(in the rows, 128 means zero)
One turn moves each row of this set onto another row. After a few examples, where does it send each row asked below?
dufu: [124 115  76 125 128 109 116 137 130 158 135 110]
tero: [120 131 129 163 137  90 108 147  88 114 145 110]
fepon: [132 146 135 114 175 103 136 163 103 110 122 121]
pobub: [118 147 162 109 160 138 126 154  98 126 101 108]
Girum: [113 113 101 160 146 103 138 125 127 149 125 169]
Melep: [109 149 136 143 127 129 140  90 158 128 151  96]
pinag: [103 116 145 153 108  82 145 120  95 132 126 144]
zad: [ 91 165 113 146 121 150  91 123 113 111 128 124]
niti: [ 91 150 133 112 124 132 149  94 156 126 142 112]
kekug: [ 86 149 154 121 143  90 134 103 149 138 118 108]
Nurim: [136  89 133 124 155 132 158 118 151 143 132 124]
Vab: [157 134 153 112  98 107 149 107 107 141 132 132]
Zizug: [100 148 129 138 144 142  83 129 129  99 139 101]
bimo: [145 104 105 143 143 132 158 139 152 145 140 111]
bakid: [101 169 108 119 133 161  99 125 122 124 118 133]
dumu: [155 122 151 114  95 136 144 150 118 143 112 126]
Lanek: [148 111 150 135 109 140 161 143 108 139 102 150]
Mot: [126 109 100 115 127 126 151 152 151 138 141  99]
Mumes: [123 171 118 131 113 125 102 133 135 122 107 165]
mamog: [133 133 129 141 126 146 114  89 169 131 146 117]
rak: [ 96 138 155 133 151 131 130 154  82 111  99 123]
Soz: [128  91 127 122 123 140 142 154 103 127 109 157]
Fot: [100 129 169 126 117 131 117 138  90  95 114 130]
kipa: [128 143 143 159 178 102 134 103 142 138 135 143]
maru: [150 162 139 168 132 112  97 114 119 122 145 136]

Zizug -> Fot
dufu -> kekug
kipa -> maru
And these:
niti -> bakid
Lanek -> bimo

One turn moves each row of this set onto another row. After a few examples, where does it send each row asked below?
Lig: [107 113 136 163 114 130 122 127 125  59 128 107 132 130 127 123 121 153
 178 129  90 121 141 105 145 143 146 127 109 138]
kisob: [ 91 114 151 155 107 136 107 111 123  64 119 112 137 157 111 124 126 143
 167 129  99 115 151 106 154 138 132 132 121 139]
Bul: [157 130 150 148 113 146 142 172 120 111 101 118 147 138 139 126 121 142
 149 136 132  92 121 137 140  99  54  79 116 127]
pifa: [ 98 104 153 166 110 130 110 121 136  60 122 103 142 143 125 129 119 145
 172 133  93 119 141 113 146 139 135 127 125 133]
Favu: [117 149 117 117 137 132 136 103 116 130 123 139 131 163 122  91 131 136
 113 133 121 133 137 154 120  96 166 173 144 110]
dipop: [131 123 143 104  92 130 144 104 129 136 152  71 111 138 120 147 132 132
  94 117 168 142 142 125 106 117 114 119 116 110]
Kip: [103 128 151 157 108 128 128 123 133  46 116 120 125 139 129 114 137 152
 167 134  99 130 141 100 145 139 137 127 116 134]
Vevav: [148 147 149 138 112 149 136 169 107 115 101 127 142 151 130 115 130 144
 143 129 129  88 133 129 143 104  50  80 111 137]
Fem: [138 130 121 103 109 123 154 126 124 134 162  70  97 124 139 126 131 155
 104 114 147 145 144 128 101 129 122 110 106 111]
bufad: [118 166 119 133 125 130 132 129 111 144 145 193 161 132 122 121 121 132
 141 114 131 113 155 155 115 146  75 119 159 136]
peg: [138 134 109 133 127 142 148  97 119 115 133 137 131 129 121 123 124 123
 120 126 143 133 122 148 121  90 181 182 128 103]
Gud: [129 164 127 137 123 122 148 139 133 122 132 198 158 115 141 124 126 134
 146 127 133 126 136 157 109 142  75 113 165 119]
vin: [135 155  96 142 127 136 138 134 107 142 160 185 159 103 125 137 112 137
 153 104 137 108 148 149 115 149  91 123 136 134]
Tef: [136 138 124 153 119 127 142 129 139 127 139 180 174 103 136 155 113 115
 149 128 145 116 130 164 111 137  80 122 165 115]
las: [101 123 156 159  96 138 119 108 125  47 118 117 131 143 111 129 134 140
 167 132 112 124 144  97 152 132 138 136 113 134]
lut: [159 126 147 150 102 157 137 162 114 112 107 118 153 133 125 148 118 128
 148 129 148  82 121 132 146  94  58  88 107 127]
bilob: [150 138 133 143 113 155 130 169  96 129 116 118 144 147 122 124 116 146
 148 117 127  79 139 129 148 106  59  84 102 143]
Pevu: [130 135  96 129 143 140 137 106 110 132 142 128 130 140 122 104 118 140
 123 122 119 126 134 152 119  97 181 176 132 111]
Faf: [131 140 149  95  99 117 158 117 137 124 139  80  99 142 140 119 144 145
  92 127 156 156 139 126 100 121 106 110 124 105]
dab: [128 139 124 128 136 123 149 110 138 113 115 138 130 144 143  95 130 134
 119 143 117 142 120 159 112  93 167 167 152  97]
lenop: [135 107 135 113 111 118 146 123 144 139 151  59 115 132 147 136 124 143
 103 128 145 145 135 143  96 123 113 104 131 100]
mok: [160 136 131 146 110 159 141 168 102 113 117 120 142 127 124 140 120 139
 152 119 144  81 127 123 147 103  67  88  89 137]
geri: [119 123 139 101 107 122 129 113 127 155 154  61 113 155 126 123 127 145
  95 120 141 137 153 137 104 124 108 109 128 114]
babeb: [141 150 115 148 113 142 143 121 118 125 151 190 159  97 120 160 120 117
 150 112 163 112 135 149 118 137  87 130 139 122]
Lebu: [131 121 124 138 132 134 139  97 138 119 119 129 142 139 130 125 117 116
 120 139 132 132 115 162 113  88 171 174 151  97]

pifa -> kisob
lut -> Vevav
And these:
Gud -> vin
dipop -> Faf
dab -> Pevu

One turn moves each row of this set onto another row. After a few examples, where does it send each row asked below?
bip: [148 125 144 120 123 126 145 147 145 124 146 113  99 144 131 138 197]
nam: [145 155 138 110 149 129 150 128 157 155 142  92 164 119 140 173  92]
saf: [127 115 139 112 105  87 124 175 149 135 138 125 189 145 140 145 132]
gam: [176 131 118  82 128 116 130 154 129 149 141  80 175 126 145 170 127]
rebi: [129 114 135 116 134  96 127 163 101 129 148 167 159 147 128 141 130]
firad: [127 132 132  81 113 168 132 141 124 134 150  91 103 114 144 105 135]
Zim: [128 158 143 141 124 128 123 135 147 166 155 120 158 106 165 156 112]
tife: [162 141 158 149 124 105 101 113 121 121 164 139 152 141 124 129  93]
Dad: [139 119 126 102 136 170 148 127 137 138 132 100 114 105 137 132  90]
guton: [154 136 131  85 128 150 107 140 129  87 162 149 135 156  93 134 129]
dipur: [153 107 149  76 111 145 130 130 146 100 174 123  94 174 112 143 124]
madet: [106 149 143  93 144 146 165 111 122 119 160  86 134 125 128 109 133]
mesus: [107 128 142 130 105 156 124 105 125 104 169 137 141 164 131 125 147]
Senon: [158 118 129  93 141 103 121 146 167 107 138  89 137 143 131 134 184]
Seme: [137 145 166 122 157 111 116 109 121 139 187  94 143 156 144 139 101]
zaset: [145 132 136 109 132 122 142 116 144 115 123  51 105 145 118 135 121]
zabir: [173 109 158 131  84 134 116 131 138  92 171 118 123 174 115 141 118]
nagu: [148 126 164 131  99  82 141 150 151 148 138 113 160 148 127 181 118]
tafe: [161 120 148 120 114 107 117 152 147 143 155 141 149 132 135 128  63]
vegud: [159 121 117  93 137 153 135 190 165 112 131 130 142 147 137 124 147]
zolir: [112 120 144 135 121 128 137 183 165 141 139 106 136 147 145 143 176]

nagu -> Zim
gam -> Seme
And these:
mesus -> vegud
Dad -> zabir
guton -> Senon
tife -> saf
bip -> firad

